Families of rows that turns and mirrors carry onto each other, the same ones carrying the whole set onto itself: the rest of each named row's family, in list order:
5 families of 8 rows:
Q596: [-26   0   5   3 -13  -5 -17   5  29  -9   1  -6  -8   2   7  -8  -3 -12
 -31]
Q13: [-16  23  10  10 -24   2   4   9 -11  17 -24  15 -20   6  12   7   9  29
   8]
Q647: [-24 -19  13  36  21  12 -21  31 -23   5  23  10  42   0  -3   0  -5 -10
 -20]
Q659: [-16  12  16   2 -19  -1  -3  10 -13  13 -33  26 -18  14  -2  -2   3  24
  11]
Q792: [ -9  -7  -7 -16 -12  -4  37  23 -21  20 -15 -10  27   0 -17  24  -4  14
   3]
Q364: [  4  -5 -17  15  -4  15  35   0 -36  27 -21   7  38  20  23   8  26  10
  -8]
Q191: [-25  -7  -6   2  -6  -1 -15   8  27  -3  14  -7  -2  -5  -1  -6  -6 -14
 -37]
Q812: [  3 -40 -18  33   0  30 -10  11 -28 -12   2  15  28  37 -14  -5  19   1
  -5]
Q374: [ -7 -17 -14 -20 -19   4  33  16 -27  15 -13  -6  24   5 -12  22   5  12
  10]
Q897: [ 10  36  27 -10  -5  -2   0  12   8   9  -8   3   5  10 -17  15  24   0
 -28]
Q694: [ -9 -40 -21  26  -6  27  -9   5 -24  -5   1   8  23  37 -27  -1  26  -2
  -1]
Q517: [-13  15  13   2 -26   4   3  11 -18  21 -39  21  -7  13   6   6  10  30
   5]
Q344: [ -2  -6 -25  17   0  14  26  -6 -27  25 -25   0  39  25  27  -3  31   9
 -13]
Q755: [ -2 -37 -25  23   2  28 -11  18 -29  -1  -5  21  24  43 -19   0  18  12
   0]
Q688: [ -2 -15 -28  18   6  19  19  -5 -32  32 -18   5  45  16  17   4  27   6
 -19]
Q765: [-16 -11  16  41  17  21 -18  32 -33  13  17   4  48   2  -3   8   1  -6
 -22]
Q274: [-25 -22   7  31   8   8 -22  34 -30   9  21   1  47   3   0   7   1 -11
 -30]
Q638: [ -2  -4 -21   7   3  24  24  -4 -36  37 -19  11  35  25  17   4  28   0
 -21]
Q820: [ -7 -11 -16 -20 -25   1  31  19 -22  17 -15 -11  10   7 -13  30   2   8
  -4]
Q20: [  5  12  -4  35  14   1 -12  33  16 -22  22   2  20  11  29  -2  -3   9
 -12]
Q929: [ -8 -31 -22  32  -4  39  -5   6 -24 -12   5   8  24  37 -17  -1  18  12
   4]
Q587: [ 13  37  29 -15   7   5   6  13   2   4  -2   0   6   4 -11   4  14  -1
 -30]
Q482: [ -8  -6 -20  21   7   7  18   3 -35  30 -28   3  44  18  20  10  36  -1
 -14]
Q969: [-10  -9   0 -14 -20  -5  30  14 -26  22 -21  -2  16  -3 -22  28   2  15
  -3]
Q639: [ -8  18  14  -4 -21   0  -1   1  -6   6 -30  20 -20  10   1   0  16  24
   7]
Q162: [ -3   4  -4  37  13   5 -27  28   0 -21  20  13  27  22  35  -7   1   7
  -8]
Q925: [-25  -2   1  18  -9   3 -21   3  28 -12   2  -9  -1  -1  -6 -18  -2 -11
 -30]
Q181: [  7   8 -14  34  20  -4 -15  27   9 -21  16   0  30  16  29 -12   5   3
  -6]
Q240: [-14 -45 -30  26  -4  24   0   6 -25   1  -4  17  25  35 -12   4  23   1
   1]
Q905: [-23  -9  -4   5  -9  -5 -29  17  25  -7  -5   0 -10  -2   1  -4  -8 -11
 -34]
Q599: [-20 -25  10  28  22  18 -13  32 -28  12  16   1  51   5  -1  -5 -12  -5
 -16]
Q511: [ 11  33  27  -4  -2  -5  -7  17  15   5 -11  -1  11  -2   2   5  20  -4
 -39]
Q232: [  7  35  33   1  -5  -7  -5  24   1   0  -3  -4   5   3 -13  10  28  -4
 -30]
Q401: [  1   6 -13  34   7   6 -16  34   2 -24  22   6  16  14  36  -6  -2   9
  -1]
Q434: [-14 -22   9  33  22  28 -12  26 -26   7  18   3  52  11  -7  10   3  -8
 -26]
Q573: [ -5 -16  -1 -13 -20   8  40  14 -17  17 -14 -12  20   9 -24  15   0   8
   8]
Q903: [-13  14   5   7 -18 -15   0   9 -11  18 -38  24 -10  16   7   0  11  32
   1]
Q852: [-22  -4  -1   6  -7  -1 -22  12  32 -11  17  -2   6  -3  -4  -7 -13  -9
 -24]
Q303: [ 19  34  27  -3   4   1  -5  15   7   8 -10   4   5  13  -5   6  25  -1
 -39]
Q674: [ 12  15  -7  32  12  16 -14  27  11 -12  31   6  19  15  31  -8   4   5
  -5]

The rest of the family of Q191: Q659, Q792, Q694, Q344, Q765, Q401, Q303
The rest of the family of Q364: Q969, Q639, Q162, Q240, Q511, Q434, Q852
The rest of the family of Q374: Q596, Q647, Q812, Q897, Q517, Q688, Q20
The rest of the family of Q638: Q13, Q755, Q820, Q925, Q181, Q599, Q232

Families of rows that turns and mirrors carry onto each other, the same ones carrying the whole set onto itself: the rest of each named row's family, in list order:
4 families of 8 rows:
Q720: [-13  22 -14   7   8 -42   7  -8  -7   7  35  -5   7  -5   1  24 -22   6
 -28 -38   4  39  -8 -10   1 -16  14]
Q559: [-12  11  -8 -21   4 -41  -1   3 -16  -2  20   3  -2  -4  -8  39 -17  12
 -46  -6   9  44   3  -7  -4  -1  11]
Q866: [-28  21  13 -18  11 -28  -8  -7  -3 -19 -10 -24  14 -22   3 -12 -34  -2
  -9   8  19  10   3   3  -1 -10 -21]
Q532: [ -9  23 -23  13  24   5   6 -31  25  25  -4  19   8  18  -4  34  19  -6
  -5   3   6   6   4  -8  -2  19  41]
Q297: [-28  30  -4 -19  17 -36  -8  -2  13  -9   9 -33  14 -15  12   5 -29  -3
   5 -17  18  23  -6   6  15   7 -18]
Q938: [  9   9   3  12  -4  31   0 -19  16 -19  12  -9  24  15  19 -12   6   4
  25   2   4  23 -34  -2  37   5  12]
Q309: [-27   6   2   8  11 -36  20   2  -2   3  11  -8 -13 -13 -11  23  -8  -6
 -22 -39   4  44  11  -1 -17 -10   1]
Q208: [ -2   6  13  18  22 -23  44 -13 -22  19   3  -1 -39  27  -1   2  -1  15
  -5 -16  -6  12 -10  13  -1   6  27]
Q194: [ -1   1  28   8   7  -9  31  -1 -16 -13   4 -26 -23  15  13 -25 -11  14
  19 -14   0  22 -25  18  21   3  -3]
Q46: [  6   6 -10  -7  12  11   6 -20   4  11  -8  27  -3  26  -7  38  22  10
 -22  31   6  14   0  -4   2  26  42]
Q255: [  5   1  18  13 -10  36  -2 -23   3 -29  -7   0  26   4   8 -24   0   3
   8  23   6  11 -22  -8  17 -14   9]
Q253: [-21  18   3 -42  14 -34 -10   8   0 -15  -5 -23   1  -8   4  17 -22   7
 -13  17  21  24   1  11  11  23 -17]
Q939: [ 11  -6   9 -12 -16  29 -10  -2   4 -35   8  -2  21   9  10   3   6  11
   1  22   8  40 -26  -4  31   9   4]
Q174: [  1  26   9  -5  17 -21  15 -13 -11  -2  11 -27  -6  21  24 -19 -24  20
  20  -1   7   3 -32  16  34  13   5]
Q305: [  6   7 -15  27  -7  15   4 -22  11  -2  30  17  24   9   2  23  11   1
 -13 -23  -2  42 -18 -21  10 -13  34]
Q419: [  9   8  18 -24   1 -16   8   2 -27 -20  11 -19  -9  19  16  -8 -22  29
  -4  19   8  22 -31  13  33  13   0]
Q947: [-16  15   4   5   3 -38   7 -14 -23  -2  15   2   6 -13  -9   9 -30   8
 -43 -14   5  24   3 -12 -16 -32  10]
Q188: [  5  -6  -9  -1 -14  12  -6  -7   2 -14  19  22  19   4  -8  39  13   6
 -34   3   3  52  -6 -20   4  -4  25]
Q223: [ -6  22   8   6  22 -33  23 -27 -30  19  -3   7 -17  16  -3   0 -22  19
 -28  11   3 -10  -2   2 -10  -9  30]
Q742: [-22  23 -13  -8  18  12 -14 -17  44  -6 -13 -11  27  -4   8  13   8 -17
  20   9  18  13   1   0  14  24   0]
Q763: [ -9 -11   2  28  -7  13  16  -7  11  -8  14  11   5  -4 -11  21  18 -10
 -13 -33  -3  53  -1 -14  -8 -15  17]
Q864: [-10  10  -2 -29  11  15 -14  -7  24 -14 -23  -2  13   6   2  20  13  -1
   4  40  18  15   2   5  14  37   3]
Q109: [ -2  17  25  -5  10 -13  12 -17 -24 -14  -6 -20  -3   9  14 -34 -30  19
   4  20   8  -7 -22  11  16  -7  -1]
Q423: [-35  13  11 -12  22 -29  11   6  14  -7 -14 -30 -11 -15   0   3 -11 -11
   9 -15  14  24  11  16  -3  14 -22]
Q512: [  0 -12  19  20 -10  31  15  -4  13 -28   4 -11   7   4   7 -13  13  -4
  21 -14   0  41 -21   0  18  -3  -1]
Q9: [  9  11   1 -13  14 -30  20 -10 -33  12  12   9 -24  30   1  21 -10  31
 -31  14   2  14 -14   6   9  14  34]
Q263: [  2  -1   1  27 -11  17   3 -26  -5  -9  11  25  23  -1  -9  10   4   1
 -30  -1  -1  28  -6 -25  -9 -31  31]
Q758: [ -3  31 -10   6  30 -38  25 -24 -14  31  13   1 -19  26   6  16 -13  17
 -12  -9   2   0 -11   6   6  11  35]
Q722: [-24   6   7   1  22  15  10 -10  35  -3 -31 -10  -3   1  -2   6  20 -18
  24   7  12  12  11  11  -1  28  -1]
Q347: [-10  14  -6  15  16   8   7 -35   7  15 -19  28   7   9 -14  18  11  -3
 -23  22   6  -4  13 -13 -20  -2  39]
Q776: [-22  14   5  -5  11  19 -14 -22  27 -16 -30  -2  28 -11  -2  -2   3 -15
   5  31  18   1  10  -5  -4   5  -1]
Q42: [ -8   2   0  22  22  11  31 -21  14  21 -17  16 -20  22 -10  20  29  -5
   2  -1  -1  10   7   3 -10  18  35]

The rest of the family of Q109: Q866, Q255, Q947, Q223, Q263, Q347, Q776
The rest of the family of Q188: Q559, Q46, Q253, Q939, Q419, Q864, Q9
The rest of the family of Q208: Q309, Q194, Q763, Q423, Q512, Q722, Q42

